In the rows, zero is written as 128.
The rows below come in pairs that one turn or mirror swaps. Which row does each named row swap with?
lufir: [126 109 120 105 141 141  99 150 152 143  90 123 104 133 109 158 107]
Peda: [129 119 127 166 122 114 161 134 118 140 155 127 121 141 138 139 130]
lakur: [128 115 135 168 151 129 127 124 149 139 101  93 130 108 129 125 116]
Kego: [121 125 112 117 161 111 150 135 132 148 100 149 120 111  99 134 118]
penos: [155 114 149 134 131 138 153 124 109 113 163 120 119 126 115 130 119]
talik: [146 127 140 116 110 142 127 139 103 133 121 119 131  99 143 133 120]
ritep: [130  91 159 160 140 134 102 125 116 138 155 129 151 159 128 136 117]
bena: [125 116 149 109 125 149 102 133 112 140  85 127 119 149 114 152  91]
rak: [116 121 104 142 152 122 120 108 110 136 109 151 125 132 128 149 158]
pofib: [127 112 143 108 105 154 118 132 103 126 148 152 128 134 102 141 119]
zag: [126 106 152 128 124  96 144 108 117 130 138 117 150 139 140 133 139]
fidor: [124  86 128 130 154 111 144 122 110 135  93 151 113 146 144 139 126]
pena: [106 130 112 136 141 104 103 120 143 137 135 122 134 130 116 124 159]
vupa: [131  88 135 124 144 145 141 102 121 117 129 110 106 152 139 155  89]
fepad: [148  85 157 132 148 138 142 150 146 144 124 107 153 121 131 134 139]
vudil: [124  93 138  88 171 132 144 124 136 139 118 132 112 160 139 137 126]
sosit: [135 104 100 135 153 112 123 141 126 120 137 138 110  97 139 137 135]
Tataf: [112 137 129 101 140 115  95 124 133 138 114  92 121 147 138 122 124]
zova: [124 131 128 116 178 114 117 129 148 134 155 102 121 138 106 142 123]
kubo: [120  90 128 108 168  95 110 125 116 131 128 156 119 141 133 147 114]
giga: [139  84 161 132 142 136 102 160 156 149 100 123 138 136 108 138 117]
Rotu: [131 123 125 156 129 114 121 130 133 138  76 114 125 120 135 130 137]
Momuz: [134 136 131 152 111 121 141 117  88 125 138 127 123 137 130 135 121]
gufug: [129  84 138 186 149 149 118 140 130 145 126 112 134 122 123 143 122]
kofet: [123 155 130 122 141 127  94 147 149 148 135 119 117 140  95 140 119]
Todag: [137 107 153 130 117 164  90 138 128 133 123 136 135 147  88 138 133]
Domot: [100 104 116 116 151 133 127 125 158 166 136 111 116 155 117 159 105]
zukin: [114  97 126 135 168 157 116 125 131 140 119 144  82 150 126 139 106]
ter: [132  87 126 156 109 126 136 127 110 124  94 104 127 134 140 144 126]
muz: [130  86 141 116 134 136  85 141 118 117 150 106 122 153 114 132 104]
Ked: [155  80 163 141 129 113 102 149 139 125 134 137 135 122 117 116 128]
Fel: [121 131 138 118 145 136 115 153 154 157 156 125 105 161 104 148 103]
Sol: [140  90 132 156 106 146 162 128 143 146 140 121 117 127 130 132 121]
goliz: [118 122 137 150 113 120 122 114 108 130 133 133 160 161 112 147 111]
Zeg: [142 104 129 144 154 137 124 132 177 137 124  96 121 106 126 146 114]
pipo: [132 148 120 129 129 127 117 136 159 140 119 164 116 133 102 132 124]
Fom: [122 110 143 117 149 159 126 116 119 133 103 122 100 140 122 142  75]
kefu: [132  92 155 134 119 125 131 130 118 133 115 105 143 157  86 112 112]
Zuluk: [134 120 126 136 168 132 116 135 151 142 137 172 103 127 132 132 129]
vumik: [134 130 153  84 136 127 118 140 160 143 135 144 121 123 105 138 123]

ter swaps with lufir
lakur swaps with Fom
muz swaps with sosit
kofet swaps with Momuz

The rows below come in pairs that one turn or mirror swaps. Which row does each named row swap with?
furi: [105 155 132  95 115 119 153 150 113 126 121 138 119 108 122 111 123 171]
rovek: [ 88 111 131  88 128 123 153 129 148 148 154 138 143 106 124  77 173 118]
big: [109  83 141 100  81 115 144 109 142 133 139 159 125 119 119 119 156 105]
domeb: [ 70 128 111 102  88  99 153 141 104 130 122 119 159 114 115 117 163 128]
mifa: [112 129 131  85 113 109 168 152 152 119 110 121 139 135 136 119 134 159]
zik: [ 98 144 113  82  89  99 168 145 109 128 116 123 139 104 114 100 149 122]
bisus: [ 83  98 124  89  82 103 111 123 134 115 152 151 145 117 140 132 171 146]
tipim: [117 110 113 108 123 137 138  98 128 130 146 136 107 112  91 104 153 139]
kitu: [121 127 136 149 111 108 115 138 155 133 158 140 136 133 122 132 136 140]
tima: [119 122 136 100 101 133 147 111 135 106 152 167 139  88 109  87 168 138]
Bided: [ 94 145 103  98  87 101 121 140 125 115 157 156 168 144 149 108 162 138]
Pumar: [100 140 125  96  71 123 129 143 143 109 131 143 155 117 156 152 162 133]
gizir: [103 146 129 107 124  88 134 139 141 142 100 151 151 134 135 145 141 117]
Gep: [118 153 138  99 108 122 124 107  97 130 159 142 120 141 163 118 143 136]
Lafur: [ 90 158 132 107  88  78 151 130 132 126 103 148 131 138 113 134 138 134]
dise: [ 77 137 132  91 123 125 137 123 149 153 132 127 135 112 153 135 119 129]
Fub: [110 122 147 101  77 107 134 129 109 132 141 130 153 107 128 105 162  88]
duzag: [104 133 132  87 128 138 118 147 128 112 169 146 150 139  99 108 181 126]
diguk: [ 77 140 124  97  84 110 157 121 152 113 133 149 108 135 132 142 174 154]
bugi: [ 88 120 132 104  96 136 170 138 112 132 146 106 113 129 130 131 152 156]
mev: [ 80 161 139 105  95  99 145 134 155 140 144 125 137 113 111 149 156 153]
nobug: [ 93 122 155 117 127  88 112 156 120 129 154 137 122 128 136 119 136 125]
Geg: [112 131 125 115 109 125 123  92 119 103 145 167 139 148 128 139 174 110]
Lop: [ 86 126 126  80 110 102 140 135 102 147 127 146 110 150 141 113 125 124]
setim: [127 150 151 114 102 136 137 111 126 108 170 120 143 145 131 122 131 125]
Biseg: [ 96 151 122  91 109  99 147 119 150 152 104 144 157 143 117  92 134 120]
zaz: [137 104 115  95  85 117 140 139 156 142 119 160 147 130 121 126 131 136]
rik: [103 129 142  97 141 115 140 161 152 114 138 158 119 143 116  98 169 111]
Livo: [109 130 141  98 118 122 156  93 145  96 168 146 125 133 131  84 164 134]
pupu: [ 97 134 137  89 133 141 124 144 130 114 170 158 146 121  92 125 172 123]
kib: [116 116 125 102 120 122 121 109 132 107 134 176 133 152  93 108 167 120]
Lugud: [122 134 118 113 105 144 138 106 165 142 133 130 127 138  93 136 162 146]
zeguv: [ 72 161 136  93 103 108 149 140 140 133 146 137 139 105 110 157 152 147]
Fiv: [104 179 124  84 102 115 152 140 126 130 135 131 149 145 118  94 166 105]
Napu: [108  99 113 111 126 145 140 105 129 135 136 149 132 117  88 103 154 146]
Fizi: [105 147 141 114 144 130  99 127 146 129 160 155 126 129 142 116 142 121]
ralo: [ 82 155 131 106  91 102 173 135  98 129 123 127 144 110 116  98 143 126]
Sukek: [110 140 115  74 108 117 131 118 165 142 134 134 180 122 140 113 135 144]
vemuz: [109 104 117 133 135 126 127  96 131 139 131 129 121 114 109  99 157 137]
dosi: [ 89 136 111 104  88 101 156 138  95 119 109 117 150 117 133  99 161 126]
penov: [121 125 133 118  85 144 144  98 124 110 135 137 131 164 103 117 150 125]
fab: [ 92 105 122 131 135 125 124 111 119 140 151 130 126 121  92 108 159 130]
tufe: [103 163 133  90 119 143 145 119 122 124 134 131 125 121 124 127 157 182]
daz: [103 135 167 136  83 109 132 137 144 109 132 150 134 103 137 114 141 122]
farut: [112 157 130 106  94 107 142 108 112 128 163 165 118 150 139  96 129 117]
fala: [122 150 156  95 118 131 149 137 146 116 138 143 157  94 113  96 177 128]
bol: [102 114 114  94 119 123 109 108 115 166 130 130 121 128 127 130 134 150]
dipot: [136 111 136  93  98 114 130 133 154 145 119 149 159 102 147 124 153 126]
vubuk: [ 99 115 141  91 101 158 135 122 123 103 159 138 149 125 145 122 154  98]
zomug: [ 89 126 114  88 116 134 101 130 123 118 128 169 139 136 145 103 145 162]

tima swaps with furi
bisus swaps with nobug
Fiv swaps with Lugud
daz swaps with zomug
Fizi swaps with Pumar

The rows below come in pairs that one turn or mirror swaps. Which row does each named row swap with?
zadi: [101 126 141 149 149 173 118 124 166 116 122 131 103 151 141 119 116 159
 104 111 161]
teb: [151 161 107 181 135 159 117 149 152 119 127 109 101 141 136 173 108 143
 149 139 152]
Komeb: [129 139 109 162  99 156 106 116 129 138 117 149 123 141  97 154  89 149
 140  92 175]
sape: [145 142 111 183 102 139 106  92 136 135 119 143 113 106 130 174 108 153
 148 124 116]
rido: [110 139  98 165 133 165 111 153 137 115  83 117  88 130 111 134 117 156
 139 129 123]
pom: [108 134 133 146 132 177 132 132 154 132 122 143 110 157 125 139 104 155
 109  99 188]
reboz: [117 141  91 163 130 153 129 153 139 114  81 119 101 125  96 138 120 159
 148 125 125]
fupa: [127 137 128 155 100 145 131  74 155 134 131 120 146 124 123 145 122 151
  94 108 120]
Luv: [108 123 139 147 152 165 126 131 167 118 123 142 102 154 132 138 105 157
  99 109 176]
selu: [115 143 124 153  97 134 142  79 156 144 130 123 139 134 124 158 114 154
  92 112 128]
sir: [121 129 119 177 148 146  96 142 161 112  98 162 102 124 130 183  95 176
 131 121 124]
suro: [106 138 124 161 139 127 100 125 166 134 102 138 115 132 125 191  71 165
 111 119 135]
Gamuf: [130 144 124 155  99 143 140  80 147 136 131 119 144 122 120 143 119 152
  90 115 130]
fele: [129 157  92 172 137 150 144 145 146 143 119 121  97 149 138 142 102 123
 140 122 173]
Zut: [119 146 123 147 108 140 136  84 159 143 121 120 141 127 122 181  98 150
  89 120 130]
notam: [115 135 127 151 137 170 123 134 158 120 126 138 105 161 125 134 103 149
 107 106 193]
Lup: [101 125 142 154 148 171 120 117 165 110 120 128 101 148 143 131 123 160
  98 116 164]
tarab: [106 127 143 154 154 175 118 125 159 101 112 128  94 144 134 126 123 166
 110 123 153]
nuva: [164 141 110 181 109 144 112 133 146 110 131 128 138 115 113 168 135 172
 134 116 113]
Tege: [131 137  85 167 128 137 147 153 153 128  92 137 139 128  87 155 121 158
 124 102 117]
Muma: [106 131  98 167 133 174 148 110 146 140 119 151  92 135 136 127 104 115
 134 102 163]
dis: [116 147 123 162 136 126 114 118 172 130 104 145 125 135 131 194  74 162
 107 119 123]
kifo: [138 156 103 180 137 165 136 155 153 131 127 118  89 147 140 160 101 130
 145 124 165]
Vitop: [161 143 116 188 116 144 111 137 156 106 132 126 132 114 124 176 127 175
 140 123 117]
lep: [114 136  90 168 137 168 152 121 142 140 126 153  90 137 137 132 102 114
 135 112 165]
Rop: [119 140  89 176 135 164 154 131 148 141 119 131  93 143 134 137 110 118
 147 120 172]
lotuf: [131 139  89 176 123 131 162 137 165 131 107 143 147 121  94 171 111 144
 114 110 118]
Nimu: [161 137 114 176  94 154 109 113 147 110 128 129 139 109 110 158 135 167
 130 116 107]
Det: [118 140 100 170 141 165 114 148 136 108  90 115  89 126 104 132 117 164
 139 124 121]
gide: [147 148 114 184 107 137 105  91 144 135 115 144 115 105 139 170 107 157
 150 120 111]
mam: [114 147  92 174 135 159 147 129 145 140 122 134  86 141 137 137 100 111
 138 112 173]
boniv: [127 141 124 153  92 138 141  79 145 147 126 119 141 128 118 158 109 146
  97 117 131]
tus: [113 143 105 169 146 163 112 155 144 113  85 119  89 129 112 130 120 162
 139 133 132]
vam: [168 149 117 183 121 145 114 149 160 108 128 124 121 119 126 179 129 167
 143 121 125]
Vek: [130 135 110 180 138 127 155 105 181 142 132 162 134 114 143 176 106 141
 110 115 124]
nugi: [118 144 119 154 103 125 139  90 159 142 117 116 147 134 121 169  98 154
  89 115 125]
kot: [112 137 120 169 148 170 108 149 153 109  90 122  86 132 126 127 116 171
 135 124 127]
vobos: [128 134 102 181 132 120 156 121 180 137 130 158 142 116 127 179 111 139
 108 110 128]
miro: [165 142 120 184 110 149 107 141 152 116 125 134 131 114 121 165 133 174
 137 121 112]
Nivin: [114 131 123 163 146 170 104 146 153  97 104 112  93 134 136 126 124 170
 130 130 132]
mitef: [111 132 102 172 128 161 153 118 143 138 114 147  87 139 137 132 100 108
 131 105 165]
led: [133 140  87 174 138 115 156 130 171 127 124 142 149 128 114 181 112 140
 109 114 133]
raka: [111 113 103 165 149 163 105 139 149 108  99 171  93 126 117 138 112 158
 141 107 143]
sero: [115 114 110 172 154 158 106 138 149 111  93 173  87 123 114 143 109 164
 137 104 141]
pup: [140 146  96 176  96 160 105 107 118 126 103 150 108 119 104 154 101 152
 155 106 137]
Bef: [127 130 120 186 131 125 156 108 179 128 129 161 133 119 142 181 106 136
 110 112 130]
Kul: [105 128 140 148 149 170 123 131 162 116 127 134 102 148 141 127 116 156
  92 120 165]
bikop: [121 137 131 147  91 139 134  80 152 140 120 119 138 131 127 152 113 148
  94 117 133]
dimuz: [107 118  98 156 137 166 136 109 138 132 108 161  86 126 128 123 111 122
 138 104 159]
Digul: [142 136 130 154  92 147 128  85 143 130 123 124 140 119 125 146 137 156
 102 112 113]
vap: [118 138  96 167 136 164 119 155 140 117  80 116  95 124 102 126 119 155
 138 121 126]
kep: [133 132 124 178 132 127 134  90 172 133 134 160 126 110 154 180 112 154
 124 116 125]
Nipan: [156 140 117 172  99 149 113 110 148 113 117 122 143 110 110 138 140 169
 123 111 108]
ziz: [166 145 118 188 115 145 111 131 158 107 128 133 134 113 112 171 131 177
 135 115 120]
retef: [110 124 142 147 144 165 123 118 166 111 125 134 103 154 131 137 109 158
  97 103 176]
fav: [137 131  99 180 141 124 159 122 180 136 125 146 137 119 127 182 115 142
 108 107 123]
Dopob: [129 132 124 156  97 149 129  78 148 136 121 121 143 125 124 140 132 153
  91 106 128]
Venu: [108 131 135 146 140 172 123 122 169 122 126 139 100 156 130 134 111 147
  95 111 179]
falur: [124 129 117 182 134 133 146 100 183 136 134 159 134 111 148 179 106 141
 109 111 122]
Dipop: [129 147 100 155 106 167 117 122 130 130 115 153 116 153 106 147  88 141
 139  91 177]

retef swaps with bikop
kifo swaps with lotuf
Dopob swaps with Lup
sir swaps with pup
tarab swaps with Digul
Gamuf swaps with Kul
Nivin swaps with Nipan

